In the rows, zero is written as 128.
One turn moves every row onto another: examples first, then more rows asked
lare: [147 128 130 150 120  94 155 126 131 139 149 134 151]
rus: [137 102 150 122 100 130  76 148 127 116 106 141 122]
kapu: [107 150 144 128 110 162 145 158 102 105 133 138 106]
Verem: [165 131 113 114 103  85 140 130 130 150 137 136  81]
Nupib: [153 164 134 161 110 110 152 143 116 128 127 147 124]
gege: [129  73 132 135 131 106 122 134 102  99 148 131 102]
Veb: [130 132 106  90 115 155 168 144 101 146 139 120 101]
tute: [128 118 129 123 114 123 127 131  86 125 118 140 174]
mepi: [152 152 126 109 124  97 145 141  91 128 140 169 127]
Les: [120 116 123  81 104 137 132 145 117 126 143 128  64]
vam: [133 123 133 132 116 143  90 142 166 132 106 140 130]
zimu: [139  85 116 149 122 124 159 103 127 121 122 110 107]
sodu: [132 118 134 143 126 161 152 163 113 102 144 137 143]
por: [151 138 101  81 122 115 158 151 127 148 134 158 104]
Pip: [164 102 130 144 102 128 161 147 117 125 109 143  72]
kopig: [139  97  82  83 134 133 126 140 131 145 120 131 128]
Redul: [131 140 119 129  87 140 121 146 129 160  79 123 116]
Bunog: [108 148 124 117 112 128  92 167 137 150 106 148 116]
tene: [130 145 131 119 117 137 155 134  65 126 145 131 124]
risev: [122  87 120  86 126 146 146 151 113  96 122 134  93]
Zir: [135  98 116  92 120  78 149 113 132 132 126 131 100]
Taf: [110  99 106 103 122 154 131 146  94 136 127 110 147]
Paz: [156 115 105 103 127 102 123 124 122 133 112 162 155]
pina: [156 125 122 132  90 141  95 117  99 147 104 120 102]
vesud: [134 134 128 119 115 129  66 138 107 136 131 144 103]
moba: [ 94 133 154 137 123 119 135 135 134 133 162 150  94]
mir: [113  89 144 124 121 113 134 167 143 105 143 164 127]
pez: [123 101 128 137 111 132 171 136 168 126 118 143 132]
regu: [125 118 119 144 120 130 103 131 150 150  96 100 117]
luto: [151 103 142 139 107 144 130 138 120 131 173 142  79]
Nirug: [128  97 136 134 103 116  89 137 111 133  95 101 110]
zumi: [107 132 142 141 118 103 166 144 131 127  98 151  87]

Zir moves to lare
Pip moves to zumi
Bunog moves to vesud
And these:
gege moves to zimu
mepi moves to tene
regu moves to vam
Verem moves to Nupib
Paz moves to tute

One turn moves every row onto another: examples first, then more rows asked
Tapif: [149 101 120 123 147 138 101  48 127 158  99 136  74 134  68 147 158 145
 107 148 102  88 143 141  95 131 104 166  97 125 163 146]
leb: [101 140 127 165 125 128 137 103 156 115  80 145 102  68  80 129 179 149
 140 117  84 112 114 197 129 130 129 146 125 137 162 172]
runo: [140 117 168 100 152 147 101  83 120 102  88 151  93 129  67 124 138  93
 111 159 107 112 115 140 143 203 129 137 146 108 155 169]
kimen: [134 135 150 149 155 156 130  73 132  80  54 114 122 142 100 124 151  88
 109 164 152  78 104 161 108 130 134 132 135 149 148 187]
tezat: [138  95 115 144 144 155 130  53 101 143 105 156  70 133  81 136 176 149
 102 121  89  69 142 151 115 144  86 158  96 135 167 147]
Gunef: [122 125 148 151 139 174 152  86 127  87  58 120 135 145  96 107 169  96
  92 132 146  53 115 164 119 140 127 129 121 159 143 187]
Meru: [135 125 160 147 150 117 129  57  83  71 129 165 112  96  85 142 161 141
 113 120  93  94 123 186 107 154 123 106 145 118 154 163]
fav: [135 103 129 159 156 132 138  83 119 142 107 133  90 109  82 162 200 148
 101 117 105  60 164 134 123 157  94 165  91 130 175 155]
sesim: [122 110 145 139 116 100 113  90 101  93 126 157 146  97  51 144 199 129
 104 154 103  81 167 158 108 158 123 139 146 122 122 185]
bul: [129 144 150 151 149 143 131  91 137 102  65 100 142 132 101 127 167  96
  95 154 162  56 118 152 116 136 136 115 112 165 152 181]
tave: [107 136 127 146  97 108 115  88 124 123  80 135  97  84 102 117 186 142
 130 142  75 111 106 191 129 136 122 163 106 176 143 179]
Movif: [148 139 149 115 121 108  99  62  82 134 130 144 149 103 100 127 156 141
 103 122  97  97 118 159  79 157 147 122 111 159 140 160]
dutu: [126 139 128 142 140 165 134  78 131 100  69 130 126 141  82 104 165  96
 109 167 154  57 121 154 122 117 136 114 131 156 132 186]
pifa: [119 107 153 129 115 140 113  90 119 120  96 150 174 119  59 145 152 136
  93 110  97 108 133 178  61 169 129 149 141 114 142 162]
zigu: [138 141 170 111 158 120 102 111 126 129 104 129 119 105  81 141 158 102
 103 148 122  91 124 123 152 212 137 112 119 130 170 161]
Zoru: [123 115 169 115 138 161 127 109 105 119  88 149 124 126  86 118 157 102
  90 111 101  84 116 142 152 229 118 129 121 134 164 161]
falek: [148  97 143 145 160 128 115  70 140 139  92 117  90 119  74 171 173 138
 103 130 107  89 154 136  95 155 104 192  98 113 172 157]
Dag: [100 129 135 137 109 125 115  90 167 119  74 125 101  87  70 121 162 157
 117 122  83 116 104 213 116 128 123 141 112 146 154 161]
pazo: [124 122 137  94 127 158 104 102 116 139 103 166 111 132  51 102 155 107
 101 153 109  79 130 133 157 194 124 106 129 130 142 162]
pif: [117 128 141 136 102 110 119  94 152 113  80 121 102  73  78 111 190 141
 125 132  81 110 126 179 127 132 142 184 111 157 128 189]

pifa moves to sesim
runo moves to zigu
And these:
Tapif moves to falek
pif moves to leb
dutu moves to kimen

One turn moves every row onto another: examples first, then more rows asked
Sika: [117 147 144 119 170 115 178 142  86 135 200 124 140 153 120 109 129 129
 129 112 170 136  98 104  77 125 119  98  86 126  98 114  88]
Fikeb: [106 142 132 125 124 134 182 138 101 157 148  95 147 117 125 100 150  97
 184 118 136  95 101 128 164 134  81 145 129 154 121 163 122]
Zes: [134 186 167 137 137 122 155 106 114 105 122 122 116 131  91 103 113 126
 142 116 151 138  83 194  79 144 134 152 136 189  77 125  74]
neto: [100 145 154 146 118 157 195 128 107 170 123 107 153 135 129  96 109 110
 164 131 120 113 102 127 153 136  97 144 162 162 117 161 111]
bol: [138 175 150 159 147 104 149 122 115 106 135 124  99 140  88  95 106 124
 131 107 127 138  95 204  91 128 109 138 142 185  74 136  91]
buzo: [116 137 139 117 121 138 194 127 102 170 124  84 146 143 118  95 145 105
 176 124 136 106 126 135 143 111  84 135 160 168 112 165 121]
Komo: [134 160 136 123 168 113 164 153  89 114 184 112 144 163 116 119 117 131
 133  89 170 144 114 115  73 134 120 112  77 126 100 130  86]
Gunum: [146 165 151 146 163 123 147 127  83 108 162 111 107 153 107 133  83 146
 125  98 159 132 111 156  57 113  91 116 127 161  96 135 100]
damuf: [124 167 140 110 169 114 162 136  87 121 174 125 145 165 120 130 131 117
 150 104 172 126 106 104  68 132 117 111  78 127 102 120  82]
Vitef: [149 169 159 125 137 111 144 104 121 124 128 116 106 126  78  97  91 131
 122 135 135 153  94 181  90 139 114 146 128 174  61 128 101]
Nubo: [136 171 168 135 135 107 159 114 115 122 131 125 110 124  87  84 121 137
 137 118 154 160  87 204  98 132 116 139 130 203  75 122  85]
febe: [125 175 139 130 139 103 186 151 133 108 153 120 142 144  96  79 141 118
 142 100 138 161  90 181 114 153 164 139  93 158  78 135  64]
kulig: [138 165 158 133 160 119 144 113  80 116 148 121 109 156 105 143  97 127
 140 113 160 114 106 150  47 113  88 120 138 168  95 124  98]
Div: [117 135 138 128 121 142 188 142  96 175 125 100 153 139 124 103 133 100
 180 117 136 112 115 128 147 127  77 141 157 162 121 164 116]
Gupi: [141 184 160 150 141 123 148 120 114  94 136 114 111 129  93  95 102 139
 128 100 152 153  91 199  90 142 124 146 122 182  75 134  81]
Rara: [160 154 150 122 166 121 126 123  74 144 152 117 104 148 102 129  92 144
 121 132 163 125 111 139  80 111  89 110 123 145  87 128  97]
pebo: [138 151 157 140 167 112 153 113  81 129 169 119  95 140  99 123 104 146
 128 120 163 118  97 157  65 102  76 105 132 173  99 125 106]
Vem: [103 151 155 132 116 159 198 119 108 172 120  97 151 143 133  90 122 117
 162 135 125 116 114 133 159 120 113 136 161 168 108 159 108]
bivaz: [115 161 127 133 118 156 180 106  99 153 150 118 140 122 140  80 129 109
 167 123 123 110  82 133 178 127  95 127 137 169 115 164 124]
fup: [ 90 161 148 136 124 152 184 111 108 159 148  96 145 122 142  83 134 109
 160 137 120  97 101 119 172 130 115 138 133 152 105 153 118]
fabi: [116 166 156 115 138 110 183 143 120 129 162 130 153 137 108  71 146 119
 138 111 160 177  89 151 111 154 158 132  85 156  75 111  67]
visuf: [129 180 145 126 145 113 165 146 121 100 158 114 148 139 102  80 135 125
 137  92 162 166  96 158 105 161 153 141  72 146  79 129  66]
bafo: [ 90 152 148 144 121 149 188 123 112 152 147 102 147 114 131  94 127 106
 167 132 120  95  87 128 170 144 102 147 134 154 117 160 118]
Meso: [139 147 141  91 155 127 164 151  91 126 180 113 140 150 113 127 132 133
 133 124 180 138 100 121 103 123 127 101  78 111  88 127  72]
Zekik: [127 164 123 125 166 114 183 162  96 127 188 126 141 167 129 115 131 128
 143  96 155 141 104 122  96 129 138 101  76 122 101 132  71]
kun: [128 162 151  95 126 117 182 133 138 106 156 112 142 127  88  94 131 120
 133 127 152 166  83 164 112 151 152 137  82 141  62 127  76]
nus: [119 143 136 128 118 154 203 118  95 165 151 106 151 138 128  95 111 124
 161 128 121 104  91 132 158 124 117 125 159 176 131 170 120]
tamo: [120 187 149 113 143 117 172 128 121 110 148 126 152 139 106  89 147 116
 152 108 163 149  83 148  99 163 162 144  75 149  83 121  58]
nepi: [112 138 128 126 122 134 169 123 101 147 146 112 158 137 119  70 149  82
 167 115 128 112  98 128 171 128  80 129 142 160 108 161 128]
rovi: [103 145 131 121 129 133 179 119 102 156 152  84 140 122 125  89 156  95
 173 126 132  87 112 121 157 121  85 137 132 153 108 159 132]
surus: [116 120 138 121 122 131 192 136  96 158 147 100 168 154 108  85 132  97
 161 119 125 105 107 127 152 125 102 127 164 168 124 166 123]
fiso: [141 166 134 154 174 116 146 132  78 126 170 128  99 162 121 130  97 135
 131 103 144 119 109 146  73 103  84 101 125 149  98 134  98]

pebo moves to Sika
nus moves to surus
And these:
Div moves to Fikeb
tamo moves to Zes
Meso moves to kun
Zekik moves to febe
visuf moves to Gupi
rovi moves to fup

One turn moves every row onto another: examples first, then more rows asked
Fofig: [138 109 103 134 142 151 131 121 148 148 154 143  96 130  81 112 142 141
 165]
Dipi: [122 144 152 108 103 159 130 122 139 130 140 149 120 136 142 139 173 143
 172]
Tamu: [182 107  99  94 137 119 103 143  99 133 149 167  68 151 113 138 148 122
 104]
mel: [134 113  97 130 140 153 133 126 139 139 155 138 101 130  76 114 147 143
 171]
zer: [157 138 159  97 145 148 124 111 137  85 172 150 145 134 142 133 168 166
 123]
Febas: [163 129  98  77 158 136  99 112  95 144 119 128 113 139 142 126 140 173
  98]
Peku: [183 120  90  97 134 119 101 157  83 124 146 151  76 142  99 138 166 133
 121]
retas: [124 142 154 109 104 159 129 119 144 134 142 152 119 136 145 137 170 140
 168]
dak: [158 144 157  99 145 148 123 116 133  83 170 143 148 128 137 133 176 170
 130]
zem: [167 155 115 106 159 116 100 138  94 167 170 188  95 148 120 118 155 160
 108]
rige: [121 141 154 107 103 160 130 118 142 132 144 154 119 138 145 138 168 138
 168]
samik: [191 117 100 113 143 112  95 150 104 149 138 156  67 132 109 130 162 133
 115]
rel: [122 140 124  99 145 137 164  96 132  96 155 149 110 126 133  98 149 161
 174]
Mav: [135 104 106 130 141 154 135 115 152 147 158 151  94 137  88 113 135 135
 159]
Guse: [162 131  96  75 156 137  99 114  89 136 120 126 116 140 140 127 141 174
  99]
Beguz: [126 135 131 106 148 134 162  88 146 109 152 155 103 123 142  95 144 158
 167]
tifed: [120 141 152 104 102 159 131 119 139 130 143 152 119 139 143 139 170 138
 168]
Ronof: [129 110  95 121 137 157 138 125 133 128 161 140 101 138  75 118 143 138
 170]
furam: [189 109 103 107 141 115  98 142 108 148 144 166  65 142 115 133 152 126
 105]
zodat: [122 135 127  99 145 135 164  90 139 100 156 153 105 127 138  98 143 157
 168]
todi: [165 132  97  80 158 135  98 114  92 142 119 126 112 136 140 125 141 176
  99]
sunu: [161 146 158 107 148 144 119 116 136  90 165 140 147 121 136 129 180 174
 132]
Lanet: [164 112 113 114 135 125 120 162 114  85 118 178  70 112 138 113 158 132
 115]
Voli: [165 143 163 112 150 142 118 112 144 100 164 145 143 119 141 127 177 174
 129]
Pilu: [179 112  93  90 133 120 104 152  86 122 151 160  73 152 104 141 155 125
 112]
legum: [189 122  94 109 140 114  95 156  92 137 139 148  73 132 101 133 169 136
 122]
Vura: [162 129  95  75 156 138 100 113  91 138 122 128 114 142 141 127 139 173
  97]
voma: [121 143 151 106 102 160 130 120 138 128 143 150 121 137 142 140 171 141
 171]
vomir: [125 143 123 105 146 135 161  98 132 100 150 142 109 118 131  96 155 165
 179]
Ladi: [160 136 165 101 148 146 122 106 146  94 170 153 141 131 147 131 165 164
 120]
Zezoz: [159 159 103  92 152 121 106 147  74 145 177 179 105 155 108 125 160 160
 115]
lem: [157 152 108  90 153 123 108 140  81 146 179 187 101 161 115 126 151 155
 107]
Rufug: [164 163 105 102 155 118 101 149  77 152 171 175 104 147 107 121 166 165
 121]
vubuz: [162 115 112 111 134 125 119 164 111  81 118 177  71 112 136 115 159 132
 115]
Dal: [163 115 111 113 134 124 118 164 113  83 117 177  73 109 136 114 161 134
 117]
daf: [163 131  95  78 157 137  98 116  91 140 118 125 114 138 139 126 143 175
 101]
ganil: [163 128  97  76 157 137  99 112  94 141 121 130 113 141 143 126 138 172
  97]
mabuz: [168 163 111 109 157 117  99 144  87 163 167 178  98 144 112 118 164 164
 114]
rer: [127 104  99 116 137 158 140 120 136 129 165 148  99 145  80 120 134 133
 163]
lup: [162 151 114  96 154 120 104 137  91 158 176 192  97 158 120 123 148 156
 104]
Gena: [163 115 112 115 134 123 118 163 113  84 117 177  71 109 137 112 161 134
 117]
Suf: [128 144 126 111 149 132 158  95 139 109 146 144 107 114 133  93 155 165
 176]
vumi: [162 114 112 111 134 125 119 162 114  84 119 179  71 112 138 114 158 132
 114]
sufa: [164 114 114 115 134 124 118 162 114  87 116 177  70 109 137 113 159 133
 116]
sezez: [164 139 166 109 151 143 119 107 149 102 166 150 141 124 147 129 170 169
 121]
Zim: [122 144 154 111 104 158 128 120 142 134 140 150 120 134 143 137 172 142
 171]
nitu: [129 141 130 112 150 130 159  90 146 114 148 150 103 117 140  92 149 162
 172]
Gor: [130 100 103 121 139 156 138 114 146 138 163 153  96 145  87 118 130 132
 158]

Febas moves to ganil
Gor moves to rer
And these:
mabuz moves to zem
vomir moves to Suf
samik moves to furam
voma moves to Dipi
dak moves to sunu

